The rows of Y fall into a few groups, which share some directions, and each row is roughly a mix of its group's hidden directions.
Y (94 x 15):
[[-14   5  44   6 -14 -17 -36 -23  10   1  15 -38  -3  30   7]
 [ -4  11 -54 -14  40  22  20  13 -17 -15 -15  19   5 -11   5]
 [-24  20   2  -1   7  17   8   1  60 -40   3  -5  24  -9  -7]
 [ 16   7  41  31  21 -32 -11   5  30 -20  -2   0  15  32  13]
 [ 26   3  44  28  18 -16   1   3  20   2   0  32  25  29  21]
 [-19  -7  -7 -33  23  13 -10  15  25 -19 -12  16 -30 -45 -21]
 [ 12   9 -11  37  -1 -17  33   4 -16   9   4  -8  51  29  15]
 [ -7 -32   6 -16 -40 -24 -14  -1 -35  21   7 -32 -26  -9  -8]
 [ 24  16 -43  -3  40  13  19  11  -3 -18 -17  39 -10   9   4]
 [ 27   3   6  37   8 -16  25   8 -24  18   1   3  42  30  24]
 [ -8 -12 -37 -40 -15  14 -10  -7 -34   7  -2   1 -45 -14 -12]
 [-18   9 -29 -22 -33 -10  15  -7  26 -16   7 -31 -27  -5 -38]
 [-11   6  -9 -30  32  19   8  19  45 -38 -13   6 -16 -19  -4]
 [  4  -8  -1  27  -5 -45  10   7 -26  -4   3 -33  29  37  16]
 [-20 -20  16 -31  -7   3 -34  -2   3   6  -2   9 -42 -42 -21]
 [-14  -9  26 -36  12  25 -32  -1  25  -8  -5  18 -36 -30  -4]
 [ 22  15 -21  27  27 -25  16   5 -16 -14  -6  -5  20  50  20]
 [ -3   3  13 -10  45  24  -3  21  39 -31 -14  26   7 -19  13]
 [ 18 -15  10  29 -13 -51   8   7 -25   6   2 -23  17  35  12]
 [-22  -5 -47 -33 -19  31   9  -8 -29  11   3   6 -10 -27 -12]
 [ -1 -22  27  13 -52 -37   5  -1  -7  23  14 -29   9   2 -11]
 [ 16  -2  -4  35 -18 -31  17  -1 -28  10   6 -25  32  38  15]
 [  0   2 -22 -32  24  27  -4   8  14 -13 -14  34 -38 -31 -14]
 [ 23 -10 -17  10  19 -46  14  19 -33  -3 -11 -22  -7  36  12]
 [  1  -2   7 -34  43  25  -6  19  29 -26 -17  19 -26 -15  12]
 [  1 -25  18  13 -47 -27   8  -1 -28  34  12 -31  12  -1  -2]
 [-14   4 -18 -36  11  43 -10  -2  13  -5  -6  23 -30 -39 -13]
 [ 22   3  22  36   3 -29   7   0 -15   9   4 -17  29  45  24]
 [ 19  22 -48  10   2  -4  48   8  18  -9  -7  20  -1   0 -27]
 [-32   6 -48 -16  -3   4  -5  -7 -29 -15   2 -50  -7   0  -4]
 [ 18  12 -42  -4 -28 -20  38  -4  -3   1   2 -22 -24  29 -21]
 [  4  34 -17  -8  27  49  17  -8  31  -9  -4  34   6  -1   3]
 [-17  -7  28  -9 -48   0 -26 -19  14  10  16 -33 -23 -13 -19]
 [ -9  -5  16 -31  -7   5 -31  -7  30 -13  -1   1 -55 -19 -21]
 [ 11 -11 -32  10  20 -40  29  23 -36  -4 -11 -11  16  23  11]
 [-17 -28   0 -17 -49 -23  12   7  -2  13   8 -15 -11 -34 -32]
 [-15   2  18 -27  23  39 -27  -4  22  -2  -5  33 -19 -35  -2]
 [-27   5  31 -16 -11   3 -43 -22  37 -21  10 -16 -25   0  -9]
 [  4  24  13  36  -8   7  21 -14  18   9  13  13  56  22   9]
 [-15 -22 -42 -20 -32  -7   8  -2 -51  12   4 -16  -8  -8  -6]
 [ 21  23 -25   0  29  25  29   8  28 -11 -13  46  -3  -6  -7]
 [-13  10  24 -25  11  38 -26  -8  38  -3  -1   8 -31 -31 -10]
 [ -6  19 -29  12  26  -3  -6  -8 -29 -15  -1 -41  13  40  23]
 [-13 -15  33 -16 -33  15 -16  -6  28  10   8  28 -12 -41 -20]
 [ -6 -10  10 -22  31   6  -6  26  42 -35 -16  19 -17 -30  -4]
 [-14 -15  32   6 -58 -11  -6 -13   8  23  19 -24   7 -15 -17]
 [-24 -15  14 -31 -24  24 -19  -5  17   3   4  14 -23 -48 -21]
 [ -9   1   4 -25  18  16  -5  13  47 -28 -10  24 -25 -34 -17]
 [ -2   3   5   9 -60 -11  -8 -33 -10  27  22 -15 -11  13 -22]
 [ -4   2  15 -14  22  26 -13   5  39 -13  -9  46 -13 -37 -11]
 [  4   9 -14  26 -18 -12  23 -10 -33  23  11 -28  37  34  13]
 [ 25   5 -23   1  19 -13  38  28  38 -34 -17  17  -9   2 -10]
 [ -9  -4  11   5 -48 -22  -9 -21 -14  11  19 -47   0  29  -2]
 [  0  24 -31 -13  51  26  -1   5  17 -33 -14  25 -11   3   5]
 [ -3   3  35  -9 -24  35 -17 -15  36  12   9  25 -14 -32 -16]
 [ -8  -4   2 -30  -8  30  -9  -1  27  -1  -2  32 -31 -45 -23]
 [-13 -24  46  17 -40 -24  -4   3  11  14  13 -18  27 -18  -5]
 [-12  12  45  -4 -10  24 -37 -25  43  -7  11   7 -11  -4  -3]
 [-22  11  -2  -1  33  12   9  16  27 -39  -4 -28  39   7  23]
 [-13   6 -27 -42  28  21   9  14  23 -23 -13   1 -34 -22 -12]
 [  2 -16 -10 -25  25 -15   9  34  28 -34 -20   7 -32 -26 -14]
 [ 21   0   7  41  -5 -19  11  -2 -30  15   5  -5  41  34  24]
 [-11   8 -41  -5  30 -18  -3   3 -29 -26  -8 -38  -5  30  13]
 [-19  -4  36  -9 -43   9 -29 -22  27   6  17 -19 -18 -17 -18]
 [ 15  -2 -34 -37  21   7  15  13  -6   1 -16  14 -53 -12 -13]
 [-33  -5   5 -29 -20  -3 -32 -14  20 -18   7 -28 -37 -15 -22]
 [  3   9  -2 -21 -45  10  -7 -34  -4  25  16 -10 -43  15 -18]
 [-14 -23  48  -3 -33 -20 -38 -10   3   0  13 -29  -8   5   7]
 [ 11   1  57  17   7   0 -11   6  52  -3  -1  21   4 -15  -4]
 [ -4 -15  48  -9 -10   4 -23   4  41  -1   0  17 -19 -38 -15]
 [  9  29 -34  13  44   5  16   2 -14 -13  -9 -21  13  37  20]
 [-18 -12  14 -27  18   9 -19  14  36 -24 -10  18 -24 -43 -15]
 [  8 -30 -22   7 -42 -33  22   7 -43  15   5  11  12   3  -6]
 [  1  14 -27  25 -29 -14  21 -18 -33  23  13 -28  25  27  -4]
 [ 35  -9  30  40  -7 -43  13  10   3   8   0  11  20  27   8]
 [  2   5 -49  -7 -20  29  33  -8 -33  26   4  20  10 -10  -7]
 [ 10  -8 -14  20 -29   9  38   7 -29  36   6   4  39 -19  -3]
 [ 20 -10 -18  21 -26 -28  26   2 -46  26   4 -14  16  25   6]
 [  4  34   5  23 -25  26  11 -33  22   5  19   1  31  34   7]
 [ 12  22  27  24  -8  50  -3 -20  13  23  11  22  30  -4  14]
 [ 20  32 -37  17  28  16  29  -5 -19   6  -5  -3  19  35  15]
 [ 15  19 -45  -4  49  18   6   7 -27 -13 -17  -1 -12  17  17]
 [-17   8 -17 -36  19  27 -23  -5  20 -25  -8  10 -43 -22 -14]
 [ -6 -22 -43  -2 -25  -6  35  15 -41  14  -1   0  20 -22  -6]
 [  5  21 -24  26  10  15  37   2   8  -5   1  28  54   6   7]
 [ 12   4 -40  11 -12 -18  26  -3 -49  24   2 -24   4  26  -1]
 [-33   7 -49   0  -8  -6  14  -2 -22  10   4 -18  11 -33 -37]
 [-17   5  31  22 -38   5 -25 -33  -8  21  24 -16  29  14   6]
 [ 11   5 -48  -4  19 -14   8   1 -45  -6  -8 -20 -13  37  13]
 [  2  -5  35 -11 -13  20  -8  -3  41   8   2  46 -11 -33 -16]
 [ -9 -27  48  -6 -31  -7 -18   5  25  10   5   4 -11 -40 -16]
 [-14  12 -22 -32  40  34 -13   6  16 -25 -13   4 -30 -22  -3]
 [ 20 -14  28  13 -20   2  26  12  14  29   2  48  24 -24  -6]
 [-16 -22  22  -5 -57 -23  -2  -5   4  17  15 -27  -6 -19 -24]]
Here is one row from each group, named. Which group is each of the other rows in?
[-13 -11  23 -23  32  21 -26  14  25 -15 -12  28 -16 -39   1] => T
[  4   9 -56  -6  15  29  38  11 -19   3 -10  23  13 -17  -1] => H
[34 12 18 32 31 -8  8  5 -4  3 -6 19 25 40 30] => P

[-33  30 -23  -1  28  38 -19 -21   5 -26   3 -12  22  10  16] => P
[  9   1 -15 -29  23  21 -13   4  14 -17 -13  41 -46 -19 -12] => H
[ -6  19 -43   7  27   6   4  -3 -35 -12  -3 -36  14  29  20] => P
[-16 -10  16  -4 -53 -27 -13 -14  12  -5  16 -40 -14   8 -20] => T
[  4  40 -32  -9 -15  40  22 -31  11  16  10  15  -9  15 -15] => T
[ 11 -21  26   4 -35 -16 -29 -18 -32  38   9  10 -26  -1  -7] => T
[ -7  -3 -15 -35  10   6   2  13  32 -20 -12  14 -43 -34 -28] => T
[ 26   2   4  36  -9  -1  29   4 -26  31   5   4  47  14  17] => P
[-12   5  -3  16 -11 -23 -10 -13 -24  -3  10 -60  13  36  12] => P
